Rotation paths and how fast each direction turns (deg/step):
Each turn is a multiple of 5 degrees from 10 to 175, or 0.
Each row of a path follows its step; steps can be skipped.

step 0: [ -1.6 -11.9  22.6  39.1 -19.4 -14.8  21.0  64.4  10.1   2.1   0.2   6.1
   5.6   4.7  35.8  -1.6   1.4  13.1 -10.0  -7.7  -8.5   0.3  16.9  -5.9
   6.0 -17.0 -14.7   0.2   7.7 -37.6   6.2]
step 1: [  2.1   0.5  18.7  17.8 -28.3  12.6  10.7   6.7  42.9  -7.9 -27.4 -21.0
  -1.0   0.4  -3.8 -15.9  35.7  10.1 -14.9  -8.6 -34.0   0.6  19.1  13.4
   7.9  -4.9 -18.6  -4.4 -51.6  -5.1   9.5]
step 2: [-25.7 -14.6  22.9  23.7  14.5   1.7  -1.9  21.6  18.5 -15.4  -6.5 -24.7
  45.5  11.8 -20.8   5.5  20.2 -41.3   3.2  -4.1   3.5  12.0  18.4  16.1
  18.9  22.2   7.2 -27.9 -17.5   6.6 -17.3]
step 3: [ 33.2 -20.0 -16.8   1.2  44.8   9.2  13.0  15.2  14.6   8.5 -15.1   0.8
  20.6 -32.7 -17.5  11.5  15.4 -16.0  10.4 -20.1  -9.7 -32.2   7.1  13.2
  13.6  -6.9  -3.4 -26.6  -0.7  39.8   0.3]
step 4: [-25.3 -17.5 -19.8  15.8   5.5  15.1  11.7  43.9   3.3  40.8   6.8  32.3
  11.8 -15.3 -27.4   0.8 -32.5 -15.7   4.2   5.0 -28.0  -8.1   9.3   3.8
 -20.0 -25.0   7.7  -8.2   6.5   6.4 -16.9]
step 5: [ -9.2 -48.0  -0.3   1.7 -17.3  -8.9   7.5   5.8  22.7  19.3 -24.0  20.7
   4.9  -1.9  20.2  10.0  -4.1  33.4  -7.5  -4.3  -9.3 -16.5   6.8  20.6
  11.3 -56.6   6.3 -14.4   4.2 -26.8  -7.2]
step 6: [ 15.7 -31.2  27.7  27.1 -11.4   1.2   3.4  17.4  46.2  17.0  12.3  -4.6
   1.7  26.0  -9.5 -34.7  -0.6   8.0 -46.4  16.7  13.1  16.5  17.4  17.0
 -11.1 -11.6   5.5  -0.5 -18.2  -9.7   3.2]
step 7: [ 17.1   2.3  37.7  -7.4  -9.6  -5.5  27.8   5.9  18.7  -4.7  13.9 -30.6
  -4.7  29.7   7.5  15.0  27.0 -21.4   1.8  -2.9 -12.6  -0.6  26.4  43.2
  10.4 -12.1  16.0 -32.0 -16.0  21.7 -17.1]
step 8: [ 22.6 -14.6  -5.1 -10.9  -1.3  -2.8   4.6  41.0  19.4  22.4   3.8 -19.7
  13.2  -1.0 -34.4  -8.5  39.6 -57.4  13.0  -9.7  -5.0  -8.7  -4.6  17.4
  20.1   3.4  -2.5  18.7  20.0   8.4  -2.6]
step 9: [ -5.1   7.9  19.6   3.2   3.7  21.5  -7.0  37.5   0.2  19.1 -16.0   2.2
  25.2   0.1 -15.6   2.2   7.5  12.7  15.2  -4.3 -37.2 -48.0 -23.3  14.8
 -11.7 -13.1  -3.1 -18.4  36.6  25.2 -16.6]
step 10: [-38.3 -53.4  21.7   1.4  -3.2 -21.0  -5.8  16.6  19.0  14.8 -12.7  27.3
 -11.5 -16.5   6.2 -32.5  -9.9  -7.9   0.4   1.6 -28.9 -33.5   9.3  -8.9
   2.6  -5.3 -11.8  -6.5  16.8   1.9   9.7]
[ -0.9   8.0  10.1  -3.9   6.0  -2.2  -8.4   0.6   0.2   9.8  -2.3  -2.1
   8.3  -4.1   3.9  -4.4  -8.8  -3.4   2.6 -16.8  -9.0   0.9  -4.0   4.8
   3.0   7.2   4.0  -1.8  -5.8  -8.1  15.0]
45
[  4.4   1.1 -11.8   6.4   3.3   1.3   5.1  -0.7  -7.8  -2.6  -9.2 -10.8
  -0.6   5.6   5.7  -7.9  -5.5 -16.7   1.1  -6.3   2.0  -8.9  -8.2   5.8
  -3.0   0.6  10.3   3.7  -2.6   6.8  -8.1]
70
[  9.3  -6.9  -3.8  -5.6  -3.9   4.2  -2.1  -2.4  -9.6   2.9  -4.1   1.8
   5.2  -0.5 -14.9  -9.0  -4.0  -2.1 -14.7   4.0 -11.7   6.7   4.3   1.9
  -0.9   7.0  -7.6  12.8  -4.3   1.5  -0.5]
155
[ -2.8   0.5  -7.5 -14.7   4.9  10.1   9.2   8.9  -0.5   7.0   2.8  11.4
   9.0  -5.2   2.9   9.9   4.3  -1.5   4.5   1.9   1.0  -3.2  -6.6   5.9
  -4.1  10.9   3.4   6.2   8.1   7.9   1.9]
70
[  0.8   6.5   0.5  10.6  -2.9  -1.8  -1.1   0.5 -14.2  16.4  -8.8  12.3
  -1.2   1.1  -6.0  -0.2  -3.1  -2.1   7.0   1.9   3.7  -3.3  -2.7  -2.1
   9.3  -9.8  -8.3  -2.5   8.5   7.7   4.9]
70
[  4.6   7.7   7.0  -0.9  -5.6   7.4  10.4   5.5  -3.6   6.4   3.5   0.5
  -7.4  13.6   8.1   3.6   7.7   0.6 -13.8  -4.4   5.8   4.8   1.5   0.9
   9.3  -4.9   7.5  10.9  -3.9  -6.3   3.6]
55
[-11.0  -1.8   1.8  11.1   0.4  -4.5  -2.0  12.5   4.7   4.5   8.7  -1.1
   1.8  -0.9  -6.0  -5.2  -6.8 -14.3  -1.5   9.0  10.1   7.9  -0.7  -9.1
  -3.4   7.3   5.0   8.7   4.3  -5.2   3.7]
170
